In the rows, 128 means zero.
Where one turn sends some rows of the set: a few examples, then the rows asked
Miziz: [135 135 148 138 146 154 124 116 134 118 116  98 140 133 159 131 133 122
  94 125 106 127 118 124 133 134 138 128 131 146 167 110]
nofa: [117 145 121 133 152 100 151 126 171 132 141 120 105 124 187 170 116  94
 133 127 137 117 130  96 125  89 123 142 106 145 134  96]
deka: [121 147 125 148 162  74 141 128 158 141 137  89  98 132 177 157 111 101
 129 126 101 118 123 101 122  95 117 143 118 136 114 112]
retef: [129 147 133 135  96 123 114 130 141 137 133 123 124 128 146 167 122 142
  82 150 109 162 130 137 127 114 106 122 107 120 129 135]
fuve: [112 156 159 138 135  87 138 107 172 157 118 113 115 122 139 157 115 114
 113 118 115 127 130 118 116 116 118 134 108 137 120  90]
Rivab: [119 168 144 130 110 116 128 140 184 144 129 130 125 124 130 164 124 114
 110 123 137 135 131 115 125 101 120 147 101 150 134 100]
pon: [127 122 149 140 154 146 137 109 141 115 118  94 132 132 152 117 124 108
 100 131 111 125 107 120 148 124 122 143 138 153 159 100]
non: [127 133 115 149 136  92 134 133 131 140 153  89 109 122 176 154 120 142
 116 154  86 129 111 109 126 103 114 140 108 121 111 149]
gefol: [132 134 147 137 159 146 135 116 147 109 113  85 137 130 160 126 127 102
 106 129 116 131 113 111 135 129 132 134 134 159 158 105]
Muz: [126 131  94 130 137 105 157 155 129 135 156 122 109 132 181 169 121 131
 109 158 102 140 112 116 127  96 134 137  98 124 126 134]
nugo: [122 164 155 130 129 129 126 123 173 147 121 137 120 110 129 158 125 109
 104 119 138 138 134 133 126 106 118 144 118 144 115  93]
res: [133 119 130 151 148 148 129 116 120 116 129  99 124 133 169 116 129 126
 100 129  92 118 107 120 145 116 128 140 133 148 160 111]
Sape: [121 124  98 140 138 104 144 140 135 131 167 118 110 129 200 176 117 130
 126 153 108 125 113 113 131  91 127 140 102 125 130 137]
Dela: [126 137 135 136 115 139 123 127 134 147 143 140 127 109 141 157 129 151
  90 151 109 149 116 148 131 112 122 141 112 123 110 135]
lanu: [117 139 150 140 109 103 128 113 144 159 132 113 123 112 137 152 123 158
 104 148 101 140 116 126 120 122 112 131  97 122 116 133]
notet: [132 131  96 146 151 124 139 146 122 129 158 120 103 118 185 155 121 126
 116 155 100 139 109 121 131  89 128 149 115 131 109 140]
bef: [118 141 130 132 100 117 131 147 147 144 153 132 136 128 139 174 122 146
  88 155 115 148 121 143 130 115 126 141  98 128 129 137]
gavub: [118 133 133 137  98 123 124 128 149 146 155 130 132 116 160 176 127 157
 103 151 121 133 121 136 129 116 118 138  99 122 131 142]
nem: [128 153 115 137 170 112 143 138 160 129 137 119  91 119 176 154 117  87
 128 121 125 128 123 102 128  78 127 151 121 147 112  99]
Kevaz: [127 164 145 125 115 119 120 122 175 137 109 119 113 124 142 158 123 104
 101 120 136 154 139 111 124 104  98 130 108 141 131  96]
Dof: [130 151 106 130 149 100 138 133 156 125 126 116  90 134 182 155 116  84
 121 133 120 146 129  87 124  84 114 129 109 146 127  98]
Zodeg: [129 126 135 150 157 143 131 120 132 107 128  95 130 133 175 120 125 102
 116 146 100 127 105 101 144 123 139 130 131 167 155 119]
fen: [115 150 155 126 114 117 132 115 181 148 129 132 127 113 148 174 125 124
 113 123 147 125 131 120 125 108 115 138  98 138 138 100]
lide: [134 119 146 144 149 152 133 112 128 118 123  94 132 130 157 122 134 128
  89 126 100 122 108 129 141 125 126 140 134 143 162 107]
vul: [125 156 109 131 148 105 153 147 164 135 137 121  95 131 171 157 122 102
 129 126 127 126 124  86 123  81 131 147  98 149 129  95]
vud: [128 120 135 152 156 141 134 114 137 110 125  96 125 135 167 114 121 107
 105 134  98 117 105 114 148 118 126 142 139 161 156 105]
muro: [133 133  93 139 129 106 134 139 122 129 147 119 103 138 193 161 116 121
 102 161  90 153 117 114 130  92 120 125 107 121 126 137]
tukit: [129 127 136 154 144 150 124 118 118 115 129 105 134 134 171 124 129 127
 102 140  85 123 112 119 136 127 140 126 126 156 162 118]

gavub turns into fen
nem turns into notet
Now find these:
lanu turns into fuve
retef turns into Kevaz
pon turns into vud
Miziz turns into gefol
bef turns into Rivab

